Some points, one per row:
[-1  1  0 -2  4  4  7 12 14 10  7  4  8 29 26 23 21 27 27 29 36 39 37 35
 33 38 37 40 48 49 47 44]
[  0  -1  -3  -5  -8  -9 -11 -16 -19 -10 -15 -20  22  13   9   5   3   0
  -2  -5  -7   5   1  -2  -6   8   4   3   0  -1  -4  -6]
[-1 -1  5  2 -1 -2 10 21 17 18 14  9  6 13  8 11 12 12 15 14 19 15 19 16
 17 17 22 19 24 25 25 28]
[  1   4   3  -1  -4  -5  -7 -12 -15 -22 -25 -30 -33 -15 -17 -20 -23 -26
 -28 -31 -33 -36 -40 -43 -47 -49 -51 -53 -55 -57 -59 -62]
[  1  -1  -3  -5   8   4   2  -2  -6 -12 -16 -18 -23 -30 -35 -23 -27 -30
 -32 -35 -37 -40 -44 -46 -50 -52 -55 -57 -59 -61 -63 -65]
[-1 -1 -3 11 12 10  8 19 15  9  8 15 11  4 12 10  8 10 20 16 14 14 22 19
 15 20 17 21 25 26 23 26]
[  0   2  -1  -3  17  17  14   9   6   5   3   0  -4  -8 -11   4   4   0
  -2  18  18  13   9   7   9   8   8   5   5   5   4   3]
[  1  -1  -3  -5  -8  -9 -11 -16 -19 -26 -29 -34 -16 -26 -30 -29 -32 -35
 -37 -40 -42 -46 -49 -52 -56 -58 -60 -41 -46 -47 -50 -52]
[-1  3  0 -2 -5 -6 -8 36 36 29 26 21 18 10 27 25 23 46 47 44 42 59 59 56
 52 50 47 47 44 57 61 86]
[-1 -1  1 -1 -1 -2 -5  1 -3 -5  2 -4  5 47 42 43 40 40 39 35 44 40 41 48
 44 54 50 53 50 51 49 46]
[-1  6  3  8 12 13 10 13 15  8  5  5  9  6  1  4  9  9  6 10 14 10  7 10
 12  9 11 15 15 13 18 22]
[  1  -1  -3  -5   2   5   1  -4  -7  -4  -9 -15 -17 -25 -22 -28 -28 -33
 -25 -24 -28 -31 -35 -27 -33 -35 -38 -40 -42 -40 -39 -43]
[  1  -1  -3  -5  -8  -9 -11 -16 -19 -26 -29 -34 -37 -45 -12 -19 -21 -23
 -26 -28 -30 -34 -37 -40 -44 -46 -48 -50 -53 -54 -57 -59]
[ 0 -1  5  3  5  5  3  3 -1 16 12 15 11  9  6  2  5  2  1  0  1  2 -2 11
  6 12  9 12 11 10 12  9]
[-1 -1 -3 11  7 16 13  8 21 14 10 14 16  8 13  8  6 20 16 14 21 16 13 10
 14 11  9 16 13 13 10 10]
[  0  -1  -3  -5  -8  -9 -11 -16 -19 -12  33  27  24  17  12   8   7   4
   2  13  10   6  43  39  35  33  31  29  27  25  23  34]
[  1  -1  -3  -5  -8  -9 -11 -16 -19 -26 -29 -34 -37 -12 -19 -23 -25 -28
 -30 -33 -35 -38 -42 -44 -48 -50 -52 -54 -57 -58 -61 -63]
[  1  -1  -3  -5   6   3   1  -4  -7 -13 -17  -4  -9 -16 -20 -10 -14 -17
 -19 -22 -24 -27 -28 -33 -37 -39 -27 -31 -33 -35 -37 -40]
[  0  -1  -3  -5  -8  -9   3  -3  -7   9   4  -1   3  -6 -10  -6  -9 -12
   2  -3  -5   5   0  -2  -4  -8 -10   1  -3  -4   9   5]
[  1   3  -2   3   1  -2  -4  -9 -13 -19 -22 -28 -30 -38 -42 -47 -48 -51
 -53 -56 -58 -61 -65 -67 -71 -73 -76 -78 -80 -81 -84 -86]
[  1  -1  -3  -5  -8   6   2  -3  -6 -12 -16 -18 -23 -30 -19 -26 -25 -30
 -32 -19 -24 -27 -31 -33 -37 -36 -40 -42 -45 -46 -33 -38]
[  1  -1  -3  -5  -8  -9   6  -1  -4   9   4  -2  -4 -12 -16  -3  -7 -10
  -4  -9 -11 -14 -15 -20  -7 -11 -14 -16 -15 -19 -21 -16]
[  0  -1  -3  -5  -8  -9 -11 -16 -19  -6 -12 -17 -20  -9 -15 -20 -21 -24
 -26 -29 -31 -34 -19 -23 -27 -29 -31 -32 -20 -23 -26 -28]
[  1  -1  -3  -5  -8  -9 -11 -16 -19 -26 -29 -12  -4 -14 -18 -23 -24 -27
 -29 -32 -34 -37 -41 -21 -27 -29 -31 -33 -35 -37 -39 -42]
[  1   4  -1  -2  -5  -7  -9 -13 -17  -5  -6 -13 -16 -24 -28 -32 -34 -37
 -39 -42 -44 -47 -51 -53 -57 -59 -61 -63 -66 -67 -70 -72]
[  0  -1   6   2   5   4   1  17  12  14   9   9   7  -2  -1  -7  -8 -11
 -13 -16 -18  -2  -7  -1  -7  -3  -5  -8  -5  -8 -11 -13]
[  1  -1  -3  -5  -8  -9 -11 -16 -19 -26 -29 -16 -21 -28 -16 -23 -24 -27
 -29 -32 -34 -37 -41 -43 -47 -31 -35 -37 -40 -41 -44 -46]
[  0   1   4   3  -1   1   7   3   4  -1  -6  -5  -5  -9 -11 -15 -16 -11
 -12 -10 -11 -16 -17 -14 -17 -14 -15 -19 -18 -18 -22 -24]
[-1 -1  3  1  2  1 -1 -2 44 37 40 34 35 29 24 29 27 36 33 36 34 46 42 72
 67 71 68 70 69 67 68 65]
[  0  -1  -3   5   2  -1  -3   1  -4 -10   1  -5  -8  -6  12   6   4  11
   9   4   3   8   3   1  12   8   6  13  11   8   5  12]
[-1  0  3  2 -2 -3 -1  0 -3  9  6  5  3  9  6  6  5  2  8  6  8  5 16 14
 14 13 12 10 12 14 12 28]
[  1  -1  -3  -5  -8  -9 -11 -16 -19  -8 -13 -14  -7 -17 -21 -26 -27 -30
 -32 -35 -28 -22 -28 -26 -32 -34 -36 -38 -41 -42 -45 -47]
[  0   2  -1  -3  -6  -1  -1  -4  -9 -12 -13 -17 -18 -27 -28  10  11   6
   4   1   6   4   3  -1  -2  -2  -3  -3  -7  -5   9   9]
[ 0  3  2  0 12 14 13 31 30 25 21 31 31 25 20 16 16 16 15 14 11 10 20 21
 18 15 28 30 28 26 23 23]
[  0  -1  -3  -5   0   2  -2  -6 -10  -8 -13 -18  10   1  -4  -8  -2  -1
  -5  -8 -10  -5 -10 -13   9   5   3   1   7   8   4   2]
Then 10 other points, each followed by its number:
[  1  -1  -3  -5  -8   3  -1  -5  -9  -4 -10 -15 -18 -25 -17 -22 -25 -28
 -30 -33 -23 -28 -32 -34 -27 -31 -33 -35 -38 -27 -32 -34] 0
[ 0  1  0 -1 10 10  9  5  3 -1 -3 -5 -7 -3  8  5  5  3 15 13 12 10  7  7
  4  6  4 14 12 12 11  9] 1
[  0   5   2   0  -3  -4  -6 -11 -15  13  14   8   5  -3  -7 -11 -13 -16
 -13 -11   2   4   1   3  -2  -4  -6  -8 -11 -12 -11 -12] 2
[ 0 -1  5  2  4  3  0 13  8 10  5  5 35 26 29 24 27 25 21 37 34 38 33 35
 32 29 31 28 26 24 22 19] 3
[ 0 -1 -3 -5 12 10  8 14  9 11 16 15 11 11 16 10 11 17 14 19 20 25 21 26
 21 19 28 25 22 21 38 35] 4
[-1  2  1 -2  7  8 12 18 17 12  8 13 13 46 44 41 38 47 47 50 59 58 55 52
 60 60 64 64 64 63 69 69] 5
[  1  -1  -3  -5  -8  -9 -11 -16 -19 -26 -29 -34 -14 -24 -28 -33 -34 -37
 -39 -42 -44 -47 -51 -53 -57 -59 -62 -64 -66 -67 -70 -72] 6
[  0  -1  -3  -5  -8  -9 -11 -16 -19  -4 -10 -15 -18 -25 -28 -16 -20 -22
 -25 -28 -29 -33 -37 -34 -22 -25 -28 -30 -32 -33 -36 -38] 7
[  1  -1   4   1  -2  -4  -6 -10 -14 -20 -24 -29 -32 -39  -1  -7  -1  -6
  -8 -11 -13 -17 -20 -23 -27 -29 -31 -33  -4  -7  -2  -7] 8
[-1  0  9  8  8  7  4 16 13 17 14 12 13  6  4  3  2 12 10 18 17 16 15 13
 12 14 12 21 19 29 27 27] 9
Which two of these numbered points are nearest to each point below by angle, seen from the average point of the first points? Their numbers follow each, nearest first.
[-1  1  5  4  8  8 12  9  6  1 -2 -4 -6 -7  3 -1  4  2  7  5 10  7  5  3
  0  0 -1  4  3  7  6  5] > 1 9
[ 0  1  3  2 -2  0  5  1  2 -3 28 23 25 18 13 11 17 15 17 15 12 14 13 14
 12 10  8 13 11 14 13  9] > 3 4
[  0  -1  -3  -5  -8   2   3  -4  -7  -6 -12 -11 -16 -23 -20 -22 -25 -28
 -30 -33 -24 -28 -33 -35 -32 -36 -33 -36 -39 -33 -33 -37] > 0 6
[-1  2  1 -1  8 10 14 22 21 16 12 19 18 56 54 51 49 59 59 63 73 72 70 67
 75 75 80 80 79 77 87 87] > 5 4
[-1 -1 -3  8  9 11 12 13 13 10 10  9 11  3  1  5  4  5  6  7  9 10  6  5
 11  8  6 11  8  6  4  8] > 9 4
[ 0 -1  4  1  2  2 -1 10  6  7  2  1 27 19 21 16 19 17 13 27 24 27 23 24
 21 18 26 23 28 25 27 25] > 3 5
[-1 -1 -3 -5 16 14 12 11 22 15 12 16 12 12 15 14 12 16 22 18 18 22 18 22
 21 27 24 29 26 24 31 28] > 4 5
[  0  -1  -3  -5  -8  -9 -11 -16 -19 -14 -19   2  -2  -1  -7 -11 -12 -15
 -17 -20 -17 -22 -17 -19   1  -3  -5  -7  -9 -11 -13 -16] > 7 6
[-1  1  0 -2  5  6  9 15 18 14 11  9 13 37 35 31 29 37 36 39 47 50 49 47
 46 51 51 54 62 62 60 58] > 5 4
[  0  -1  -3  15  11   9  18  13   9   3   9   3   0   4  -2  -4  -6  -5
  -1  -4  -6 -10  -4  -6 -11  -2  -6  -8  -8  -6  -5  -9] > 9 4
[ 0 -1 -3 -5 14 12 10 17 13  7 21 20 16  9 23 17 16 25 22 19 17 36 31 29
 25 23 22 28 24 23 35 32] > 4 5
[ 0 -1 -3 -5 -8 -9  0 25 20 14 10  5  2  6  1 -4 13  9  7 10  6  3  6  2
 -2 11  8  6 12  9  7  8] > 9 4
[  0  -1  -3  -5   1   3   0  -5  -9  -6 -11 -17  15   6   1  -3   4   5
   1  -2  -3   2  -4  -6 -10 -12  -8 -12 -12 -16  -9  -8] > 3 5
[ 0 -1  3  3  0  3  1 -2 -7 21 16 17 16  8  9  4  4  1  4  7  4  7  5 20
 15 19 18 16 19 17 16 13] > 4 9
[  1  -1  -3  -5  -8  -9 -11 -16 -19 -26 -29 -10 -15 -23 -27 -31 -33 -36
 -38 -41 -42 -46 -50 -52 -56 -58 -60 -62 -65 -66 -69 -71] > 6 0
[ -1  -1   6   3  16  14  21  16  12   9   5  13  10  75  69  74  72  85
  82  88  85  82  82  79  88  85  92  89 103 100 107 104] > 5 3
[  0  -1  -3  -5  -8  -9   1  -5  -8   6   1  -4  -1 -10 -14 -11 -14 -16
  -2  -7  -8  -2  -7 -10 -10 -13 -15  -3  -7  -8   1  -2] > 2 9
[  0  -1  -3  -5  -1   1  -2  -7 -11 -10  -1  -7   5  -4  -8 -13  -7  -7
 -10 -13 -15 -11  -2  -6   0  -3  -6  -7  -3  -1  -5  -8] > 2 4
[  0  -1   4   3  -2   3   0  -5  -9 -15 -18 -24 -26 -34  -6 -12  -7  -9
 -13  -9 -12 -16 -20 -22 -26 -28 -30 -32 -12 -15 -11 -13] > 8 0
[  0   5   2   0  -3  -4  -6 -10 -14 -15 -13  -1   1  -5  -4 -10 -11 -14
 -16 -19 -21 -20 -23 -20  -7  -4  -7  -9 -12 -13 -16 -18] > 7 6
[  0  -1   2  -2  -5  -6  -8  11   5   4  -1  -6  -9 -10 -16 -15 -19 -21
 -17 -21  -5 -11  -9 -13 -17 -19 -22 -24 -26 -28 -30 -17] > 0 6
[  0   2   2   2   0  -3  -5   3   1  -3  -5  -9 -11 -17 -20 -26 -27 -17
 -18 -19 -19 -21 -26 -29 -33 -35 -36 -27 -28 -28 -29 -30] > 0 6
[  0   3  -1  -3  -6   1   1  -1  -6  -8  -9 -13 -14 -23 -23 -25 -24 -29
 -31 -34 -28 -29 -33 -37 -37 -36 -38 -37 -41 -39 -39 -39] > 0 6
[  1  -1  -3  -5  -8  -9 -11 -16 -19 -26 -29 -34 -16 -26 -30 -35 -36 -39
 -41 -44 -46 -49 -53 -55 -59 -61 -64 -66 -68 -69 -72 -74] > 6 0
[  0  -1  -3  -5  -8  -9 -11 -16 -19 -12 -17   6   2  -5 -10 -14 -16 -18
 -20 -23 -12 -17 -11 -13  -9 -12 -14 -16 -19 -20 -23 -21] > 7 6
[  1  -1  -3  -5  -8  -9   8   1  -2   0  -6 -11 -14 -18 -25 -11 -15 -17
 -20 -19 -23 -27 -22 -27 -31 -33 -35 -37 -20 -24 -27 -29] > 0 6
[ 0  1  1  0 12 12 11  8  5  2  0 -2 -3  2 15 11 11 10 23 21 21 18 15 16
 13 15 14 25 23 23 22 21] > 1 5
[  1  -1  -3  -5  -8  -9 -11 -16 -19 -26 -29 -16 -21 -29 -33 -38 -39 -42
 -44 -47 -49 -52 -56 -58 -62 -64 -67 -69 -71 -72 -75 -77] > 6 0
[  1  -1   5   1  -2  -3  -5 -10 -13 -20 -23 -28 -31 -38   4  -2   4  -1
  -3  -6  -7 -11 -15 -17 -21 -23 -25 -27 -30 -14 -19 -13] > 8 6
[  0  -1   4   4   1   5   3   0  -5  -5  -2  -8  -4 -10   6   0   5   4
   2   4   3   1  -4   0   3  -1   4   3   1   5   2   2] > 1 5
[  0   3   3   0  14  16  16  10   7   2   2  -2  -3 -11 -13  -2   0  -1
  -4  10  12   9   5   2   0   1   1   0  -3  -2  -3  -4] > 1 9
[  0  -1  -3  -5  -8  -9 -11 -16 -19  -8 -13 -19 -21 -11 -17 -21 -22 -25
 -27 -30 -32 -36 -22 -26 -30 -32 -18 -22 -24 -26 -28 -30] > 7 0
[ 0 -1  3  0  1  1 -2  8  3  3  1 -3 21 12 14  9 11  9  6 18 15 18 15 15
 14 11 15 12 16 21 17 21] > 3 5
[  0   4   1  -1  -4  -5  -7 -11 -15   9  42  41  38  30  26  22  20  17
  15  42  45  40  37  34  30  28  26  24  26  29  40  42] > 3 4
